Rotation paths and how fast each direction turns (deg/step):
Each turn is a multiple of 5 degrees from 10 to 175, or 0.

[ 11  -7  -5  -8 -12  11  18  10  14   8  27  22  -7  -2   3  -7 -11  11
 -17  -7   4  -7  -4  12 -16  -2  -1  20   4   3  -5]
[  5 -14  10 -11   3   6   7   7  14 -13   3  18  -1  14  -1 -15  -2  16
 -15  -3  17   8  -6  14 -15  -2  10  28   1  13  -7]
[  2  -3  -4  -9  -3   5  13  -5   2  -6  17  14  -1  13  -3 -13 -18  14
 -25   1  -3 -18   3  15 -12 -11  11  24   6  -3 -12]
[  3 -18   3 -10   0  18  13  -1   0  -6  21  15  -1   9   1   4 -16  11
 -16 -12  17   6 -14  17 -21   7   8  15   4   2  -5]
[  9 -12  -4  -7  -5  11  -2  14  11  -2  20  17  -8  -1   1 -23 -17   9
 -15  -3  12 -12   0  12 -13 -10   2  23  -2  14  -8]
[ 10 -10   2 -11  -6   8  21   0  15   4   6  21   1  17  -1  -8   4  17
 -24  -4   6   3  -7  14 -14   0   7  24   9   3 -10]
[ -4  -4   7 -10   4   5  11   2   4 -23  19  14  -3   7  -4 -10 -22  13
 -12  -1   5  -3   1  16 -19  -8  13  28  -1   2  -4]
[  6 -19  -6  -9   0  14   2  -5  -1   3  17  12  -1  14   2  -8 -15  10
 -28  -8  15 -13 -10  17 -10   3   7  12   9   5 -15]
[ 11  -9  -1  -7 -13  17  15  16   9   1  23  21  -4  -1  -2  -7 -15  11
 -10  -5   6   5  -5  11 -21  -6   2  24  -1   6   1]
[  4 -11   5 -11   5  -1   5   2  20 -10   7  18  -5  11   3 -20   0  15
 -21  -3  16  -6  -5  14 -11   0   6  25   5  13 -13]
[  4  -7   0  -8  -6  13  17  -1  -3  -5  12  14   4  17  -8  -7 -18  16
 -22   1  -5  -4   0  16 -16 -12  14  25   5  -4  -7]
[ -1 -13   1 -11   5   9   9  -2   7 -11  28  16  -7   2   6  -1 -18   9
 -16 -12  19  -6 -11  16 -18   9   5  15   3   4  -8]
[ 13 -18  -4  -6 -10  19  -1  15   3   5  12  16  -1   8  -4 -21 -13  11
 -19  -2  11  -3  -3  13 -13 -11   5  22   1  13  -8]
[  6  -1   2 -12  -5   1  25   1  21  -1  17  23  -5   7   3  -7   0  16
 -20  -5   4  -3  -5  12 -16   1   3  26   6   1  -8]
[ -1 -14   8 -10   6  10   3   1  -1 -21   8  12   2  16  -6 -13 -18  15
 -15   0  11   2  -2  17 -17  -8  16  26   0   6  -7]
[  5 -10  -9  -8  -5  12  11  -4   2   4  27  15  -4   6   3  -6 -19  10
 -26  -7   6 -19  -5  16 -12   0   4  15   8  -2 -13]
[  9 -17   4  -9  -6  19  10  14   9  -3  16  20  -3   4  -1  -6  -9  12
 -10  -8  17  13 -11  13 -20   0   4  22  -1  12  -1]
[  5  -4   0  -9   0  -2   7   5  17  -6  12  18  -6   7   2 -24  -6  14
 -22   0   6 -16   3  13 -10  -8   5  28   4   9 -13]
[  3 -11   3 -10  -3  14  21  -5  -1  -6  10  16   5  21  -5   0 -11  17
 -21  -4   3   6  -7  17 -17  -3  14  22   8  -4  -8]
Directions:
[ 0 -5  2 -1  4  0  0 -5  2  2 -5  0  2  6  3  4  8  1 -4 -4  8  4 -7  1
  2  8  0 -4  4  2 -4]
170
[ 2  3 -2  0 -6  3 12 -1  0  7  3  3  2  0 -1  9  2  1  0 -1 -7  4 -2  0
 -3  2 -1 -1  2 -7  2]
140
[ 6 -3 -3  1 -5  4 -3  9  5  9  3  3 -3 -6  2 -3  3 -2  2 -2  5  2 -2 -2
  0  1 -6 -2 -2  6  2]
90

[ 17 -11   0 -29 -10  23 -16  -1   2 -21 -14 -19  -5  19  12 -10  12   8
   4   2 -19   1   6  -5 -13  -4   8   5 -15   6  -6]
[  4  -5   5 -37 -14  14 -14  -3  10 -21 -11 -14 -10  15   9   9  -4   1
  -2  -3 -27  -7   5 -13  -3 -10  18 -10  -6   1   1]
[  5   0  11 -39  -8  20  -7  -4  -4 -27  -7 -15 -10  20  13   8   9   5
   5   2  -7 -10  12   7  -7 -13  15   9   0   7   5]
[  0   5  -2 -38  -4  15 -14  -5   3 -24 -29 -17  -5  18   4   5   8   2
  14  -3 -22   5   2  -2   1  -5   9  10   1  -4  -7]
[-11  -3  11 -31  -3  20   0  -3   7 -27 -19  -6 -17  15   9   1  -3   3
  -2   7 -22  -6   7 -10  10  -5  21  14   4   3   5]
[-17   4   9 -48   3   9  -1   5   2 -22 -18  -2  -7  20  13  10   8   7
   4   0  -3   2   7  -1   6  -8   7   9   8  10  -7]
[-13  -9  -4 -32   6  18  -2   1   7 -20 -22  -9  -9  21  15  -9  11   6
   6  15 -14  10   4  -6   7   6   3  22  -1   6  -9]
[-21  -6   6 -42  -3   9  -4  10  15 -15 -16   0 -11  12  14  -9  -1   3
  -9   4 -19   1   5 -19   7   4   7   1   1  14 -10]
[-15 -12  -3 -44   2  13  -1   7   9 -15   3  -8  -7  22  28  -2   8   6
   0  14   0  -3  13  -2  -1   1  -1   7  -2  17  -5]
[ -5  -5  -9 -41  -5  12 -13   9  13 -11 -13 -14  -1  12  17 -20  10   3
   5   2 -17   2   9  -9  -7   9  -8   5  -7  12 -16]
[ -9 -10  -8 -36 -11  15  -8   3  20 -17   4 -14 -10  12  22 -10 -10   0
  -2   7 -22 -14  14 -14   0   4   4  -2  -6   7   0]
[ -1   6  -2 -45 -11  14  -8   8   7 -20   2 -13  -5  13  20 -10   1   6
   7  -8  -3 -17  20   1 -10  -5  -3  -1   0  14  -6]
[  4   1 -20 -30  -6  21 -12  -3  13 -25  -7 -21  -4  18  17  -9  -3   6
  18  -3 -18  -8  13  -4   0   0  -3   7  -5  -4  -6]
[  1   7   1 -29 -11  20  -5   5  11 -30  -9  -7 -14  11  11 -15 -13  10
   3 -13 -19 -17  14 -13   5  -7  10   1   0   4  -3]
[ -1   6  -8 -34   1  18  -1   1   6 -33  -3  -7  -8  26  19   7  -5  16
  14  -8   1  -9  13  -2   8 -15   4   1   0   2  -5]
[  8   2  -5 -23   2  24  -4   4   3 -32 -22  -5  -9  22  10 -16   4  19
  11  -9 -10   3   6  -9   5  -6   5  11  -7   3 -13]
[ -4  -7  -2 -27   0  16  -1   4  13 -29 -13   0 -13  25  13   3  -9  15
  -2  -4 -15   2   2 -22  15 -10  14  -7  -7   3  -7]
[  3  -8   9 -33   2  19   0   8  -1 -27  -8   0  -9  28  19  -2  10  20
  -3   0   4   3   7  -6  -1 -13  10   2  -9  17  -8]
[  5 -14  -7 -32   0  14 -12   2   8 -19 -19 -11  -3  27  14   1  11  11
   3   2 -14  15  -4 -13  -1  -4   4  -4 -15   5 -16]
Directions:
[ 1  2  1  0  5  0  0  2 -6  1  1  2  5 -2 -1 -2 -8 -2  8  6 -5  1 -7  0
 -1 -6 -4 -2  0  8  5]
0
[ -3   4  -4  -7   0  -7  -4   1   3   3  -3   0   4   0  -2   9  -2  -2
   2  -6  -2   3  -4  -3   3  -2  -3 -10   2  -3  -5]
170

[ -8 -11  -9  -8 -15  10 -13  10 -12   2 -19 -17 -24 -21  -8  13  26 -25
  -5   8   2  -3 -12 -11   1   8 -20  -7  -7   0   4]
[-13   4 -16  -1 -15   2   2   4  -2  -8 -13 -24 -11 -32   2  17  22 -30
   6  -7   6   7 -14  -7 -16   0  -5  15   8   5   3]
[ -1 -10 -11   4 -19   7 -16  19   8  -7 -19  -8 -25 -24  -1  19  27 -29
  -2  14   0  11   1   3  -3   1  -5   0  -2 -10  -2]
[ -4   2 -19 -13   1   4  -8   6  -1 -15 -22   5  -9 -30   4  19  25 -34
   0  -1  12  -2 -15   3  -3  -1  -5  16   6   7   3]
[-12   2 -10  11  -3  -5  -7  16   8 -13 -12   2 -24 -25  -3  34  17 -23
  -7  17   4   0  -6  -8  -9 -14 -10   2  10 -10  -5]
[ -7   2 -13 -11   2   0 -14   2 -15  -7 -22   5 -24 -20  -9  20  27 -23
  -3   9   6  -5 -20  -7   4   1 -25  -5   1   6   4]
[-19   9 -12   4 -11  -4  -1   5   1  -9 -13 -21 -13 -25  -4  30  18 -18
  -5  -1   5  -2 -16 -16 -20  -9 -19   0   8   5   0]
[-10  -7 -11  -2 -20   2 -19   5  -5   0 -15 -14 -27 -20  -1  19  32 -19
   4   6   4   8  -6  -4   1   6 -20 -12  -6  -4   7]
[-13  -3 -21 -14 -16   1  -5  10   7  -7 -15 -16  -4 -30   6  17  19 -32
   1  -8   8   0 -14  -2 -13   0 -10   8   3  12  11]
[-13 -13 -10   5 -15   4 -11  18   6  -6  -8  -7 -24 -28   7  25  22 -29
   1  13   9   1   1  -5  -1  -3  -2   4   2 -17   1]
[ -4  -5 -18 -14   0   1  -6  12  -7  -7 -19   5 -18 -29  -5  12  18 -39
   1   9   3  -2 -21   1   3  -1  -9  13   5   7   8]
[-10   3  -6  10  -3   6   0  14   0 -12 -16 -11 -19 -26  -8  29  17 -25
 -12  12   6  -6 -10 -15 -14  -9  -8   9   9  -7 -12]
[ -2   5 -12   1  -5  -1 -13  -1 -15  -8 -23  -2 -30 -20 -12  17  32 -22
   5   9   1  10 -16  -2   2   3 -19  -1   2   1   0]
[ -8  10 -16  -3 -12   2  -7   8   9 -14 -24 -16  -6 -23  -4  27  23 -20
 -11  -4   3   1 -13  -7 -22  -5 -18  -2   5  11   0]
[-15  -3 -12   2 -15  -2 -20   2   2  -8 -12  -5 -23 -22   9  29  35 -16
   8   2  13   8  -1  -2  -1   1 -14  -7  -1 -10   5]
[-13  -5 -23 -17 -11  -8 -10  15   9  -5 -14  -2 -10 -27   4  19  14 -32
  -1   2   3  -2 -17   0  -7  -5 -17   0   2  12  17]
[-21 -12  -7   1  -9   6  -7  15  -1  -5  -6 -10 -20 -28   6  28  19 -26
  -5   9  16 -12  -5 -17  -3  -4  -8   4   2 -13   0]
[-10  -4 -15  -5  -6  -7  -3   9 -14   0 -12  -7 -28 -28  -9  10  16 -35
   7  11  -4   4 -21  -5   3  -1 -14   8   6   4   9]
[ -5  -1  -8   2 -11  15  -2  15  -1  -8 -23 -22 -13 -26 -10  20  20 -28
 -15   6   3  -6 -11 -14 -16  -1  -9   6   3   0  -9]
Directions:
[-1  6 -5 -2  1 -8  6  0  3 -1  1 -1  4 -3 -1 -2 -6 -3  3 -3 -5  4 -6  2
 -5 -4  0  5  5  8  4]
155
